In the rows, zero is written as 128.
Which row each row swaps with, under one turn or mirror
The rows were stretched afterwards, more along some directions than others.
vad: [127 105 133 133 164 132 149 128 142 132 132 105 139 145  96 148 115 136
 148 147 109 129 121 142 104 158 124]
Pakod: [106 124 130 114 100 116 141 124 129 128 113 129 110 118 135 114 157 109
  91 118 142 117 130 137 127 148 107]
kaba: [141 118 121 126 166 135 129 152 106 141 123 153 128 148  80 141 115 147
 119 101 114 119 111 135  76 135 139]
Kem: [122 117 123 116 101  99 147 100 129 160 137 136 105 109  69 125 174 165
 130 123 115  82 151 137  98 128 120]
marag: [127 117 159 103 112 136 121 109 141  99 114 120 149 129 149 145 116 128
 113 109 148 103 116 130 143 153 108]
Todi: [113 119 131 121 157 142 137 136 134 120 141 116 142 162  77 158 122 146
 147 131 107 104 135 146  92 159 123]
Mul: [119 132 138 121 114 119 141 129 139 125 120 138  96 147 153 120 154  97
 123 120 141 118 126 129 117 148 110]
lut: [130 127 117 136 118 115 149 125 142 153 142 139 104 114  63 129 173 155
 116 120 105 101 137 139  91 130 105]
lebe: [125 120 129 125 110 114 140 111 138 146 136 138 103  98  73 123 169 162
 132 134 100  84 143 145  96 118 115]
nin: [104 124 138 110 107 119 138 123 141 130 114 133 100 139 147 124 154 108
 100 129 126 113 129 134 118 176 117]
Kot: [139 112 129 111 146 135 119 155 103 131 116 150 126 143 107 137 123 148
 125  82 133 116 100 115  73 139 132]
bir: [151 124 131 116 142 125 126 138  98 118 122 148 123 142  92 149 120 149
 135  90 116 115 109 129  90 115 141]
Lorig: [132 125 166 104 121 148 118 112 130  98 127 115 148 123 149 160 121 124
 114 113 134  87 126 118 131 146 117]
ler: [125 104 131 137 135 145 134 121 133 155  96 158 160 167 136 127 124 147
 111  97 119 119 131 112 110 140 145]
pufof: [124 117 165 103 112 133 131 101 125  99 126 106 149 123 142 154 121 113
 112 122 146  95 132 130 149 151 133]
Lunik: [140  93 133 135 133 148 132 117 126 143  89 157 158 151 147 135 126 143
 114 100 124 117 125 103 116 130 124]
piz: [131 119 129 117 141 132 139 157 108 137 122 138 128 147  94 138 114 139
 133  87 116 133  95 121  96 134 147]
moziz: [128 131 126 117 105 111 139 101 128 154 138 126 108  91  73 128 178 165
 115 128 108  85 153 155 110 116 123]
Sugeg: [147 110 120 112 148 145 136 159 107 141 130 149 124 139 106 146 120 140
 131  77 125 120 102 116  80 126 129]
sama: [120 124 126 121 109 120 145 121 117 143 128 136  80 105  70 120 178 177
 115 117 113  79 145 156  90 115 103]
kepaf: [138 106 121 122 150 137 137 158  95 133 119 149 123 134  96 141 121 141
 123  90 118 117  98 122  82 132 127]
res: [114 125 131 130 106 103 138 116 132 140 131 133  98 111  57 130 162 155
 123 142 110 101 132 153 117 125 129]
vada: [124  99 127 145 135 146 115 122 129 141  95 154 154 166 126 122 134 153
 119 108 118 123 125 116 102 138 144]
fale: [111 125 138 117 107 119 131 131 144 131 107 148 101 124 126 132 161 122
 105 117 158  87 136 135 110 154 101]
gul: [126 100 130 137 131 152 115 127 120 131  89 155 158 142 147 134 117 135
 114 106 137 112 125 110 116 125 139]
Galup: [134 118 118 123 149 151 120 173 106 132 128 150 123 150 106 136 113 151
 131  88 131 131 105 116  62 121 126]
Kulap: [137 131 155 110 111 146 115 107 134 106 125 111 146 137 137 151 110 119
 111 110 158  98 131 120 142 141 135]
Lokav: [118 114 125 148 131 167 113 137 142 142  88 155 148 160 139 132 134 151
 112  89 137 114 131 117  92 136 125]
kigev: [111 100 114 138 144 151 117 130 124 141  88 149 149 165 136 123 122 136
 117 110 131 116 139 112 100 149 137]
rebok: [117  97 122 116 152 142 140 129 143 137 155 119 151 136  73 134 130 150
 138 129 104 123 139 145 101 152 129]
Vadap: [116 125 155  87 126 141 119 118 140  96  99 119 158 115 157 143 120 119
 127  99 136  95 110 132 130 141 113]
fodo: [113 116 157  97 110 144 121 116 121  90 113 112 155 127 145 166 115 129
 135 114 145  89 129 128 134 140 124]
Fikis: [121 119 137 107 114 118 156 113 131 136 121 136  98 126 151 113 163 106
 122 122 130 111 125 128 127 144  96]
rem: [137 115 117 123 161 136 118 158  99 136 121 138 126 148  91 134 111 145
 113 106 113 141 110 134  77 137 128]
gogob: [121 125 134 101 109 107 152 130 132 133 122 137 106 131 126 129 145 101
 122 122 130  94 124 123 134 158 121]
lapon: [114 142 142 117 107 119 130 132 142 130 118 144  93 141 134 119 153 109
  99 123 136 102 128 133 110 157 113]
kel: [124 107 124 151 134 146 113 125 119 137  88 154 157 150 132 131 130 140
 101 106 119 116 134 132 109 138 133]
Rofa: [124 102 122 131 147 144 131 123 122 150  93 159 151 164 140 125 125 141
 111 101 119 118 127 112 111 149 140]
Piduv: [128 115 124 126 151 150 144 127 136 139 152 108 130 157  66 136 115 141
 138 129 124 113 127 122 104 148 134]
dis: [121 105 120 141 134 157 118 123 130 146  98 148 154 161 138 125 128 140
 107 103 121 129 134 129 113 134 141]
zeze: [125 114 128 132 154 146 139 135 132 130 159 109 134 139  64 150 131 146
 142 135 120 103 138 136  85 146 118]
Pamo: [143 123 116 125 149 142 112 161  95 130 125 151 128 138 103 142 119 155
 135  90 123 124 110 120  74 113 128]
pem: [115 121 133 129 114 109 141 140 135 135 117 143 106 144 136 123 155 112
 115 126 121  99 142 133 118 156 113]
piver: [130 126 124 124 111 122 152 127 126 156 140 135 103 113  72 134 174 160
 147 117 116 100 135 137  82 119 102]
zuf: [129 111 153  93 119 146 122 118 140  99 127 127 156 123 156 146 128 121
 114  99 153 108 136 138 128 144 113]
zik: [120 127 124 124 107 122 149 123 131 164 136 138  94 109  59 119 168 163
 133 126 114  86 134 129  88 119 112]
Gal: [131 125 163 101 127 143 130 112 126  97 121 105 150 124 153 165 123 123
 124 108 140  94 134 125 123 148 125]
gosa: [134 114 124 124 165 136 144 139 126 138 158 108 145 146  79 144 125 140
 158 122 103 115 134 129  85 150 111]
kofus: [111 124 138 104 121 112 144 131 135 129 119 138  98 128 137 112 154 103
 108 122 137 102 132 145 106 160 105]
Fune: [118 111 126 126 145 137 131 130 142 133 141 113 144 142  75 133 118 152
 136 133 113 119 124 140 107 157 113]
Vati: [123 116 158  97 118 141 123 100 124  94 120 104 143 123 160 142 123 126
 114 114 132 104 128 128 138 148 118]
rif: [117 137 118 128 109 133 124 112 136 139 125 134  93 115  70 121 175 170
 110 131 118  84 152 160  95 120 106]
loru: [107 114 127 121 164 138 143 140 134 131 151 110 144 147  80 135 125 144
 150 138 100 115 136 137  83 160 124]
tomi: [141 115 130 116 142 142 125 157 114 129 117 156 118 145 100 142 116 153
 119  85 130 119 100 126  82 123 135]
Bem: [118 111 128 127 165 145 153 136 124 130 149  96 144 150  84 146 123 136
 157 137 105 124 134 132  91 151 130]
Did: [118 120 125 109 126 123 155 140 142 133 133 137  94 137 141 120 162 100
 116 124 136 107 128 127 106 157 104]
nur: [112 121 125 115 160 141 127 136 148 127 128 116 151 133  81 137 124 145
 149 125  92 110 117 143  93 145 119]
mugik: [120 117 128 122 162 147 142 139 119 140 156 102 144 142  67 141 122 141
 147 133 108 113 131 132  91 144 117]
nemen: [113 123 130 113 108 110 136 128 136 115 129 140  86 147 140 117 160 109
 115 127 141 114 129 136 102 151 107]
gak: [125 125 165  97 119 139 126 114 129  93 122 119 153 118 155 154 126 130
 131 106 140  90 131 127 120 138 115]
salof: [113 112 160  96 116 140 115 119 127  86 123 115 148 114 146 146 130 126
 122  99 146  91 129 139 131 150 112]
daruf: [123 127 122 118 114 112 142 113 126 164 137 127  92  98  61 128 167 169
 130 122 109  85 140 135  92 128 121]
sobe: [129 135 120 120 123 110 126 125 127 158 147 130  94  98  73 130 165 157
 125 130  99  94 142 144  87 136 105]
pitil: [114 107 133 126 151 136 131 130 138 124 151 116 149 137  69 139 137 152
 148 122 101 104 139 149 101 153 120]
tifut: [132 111 162 103 125 131 133 106 130 106 103 105 148 114 158 158 112 123
 123 120 149 106 120 135 138 147 120]
lek: [118  99 122 145 135 151 120 133 136 153  88 157 160 166 129 124 121 145
 113 104 131 123 134 119 110 135 143]

Swapped with Lokav: piz
Swapped with nur: Vadap
Swapped with Vati: gosa
Swapped with pufof: zeze
Swapped with Gal: Bem
Swapped with gak: loru
Swapped with lut: Pakod
Swapped with Galup: ler

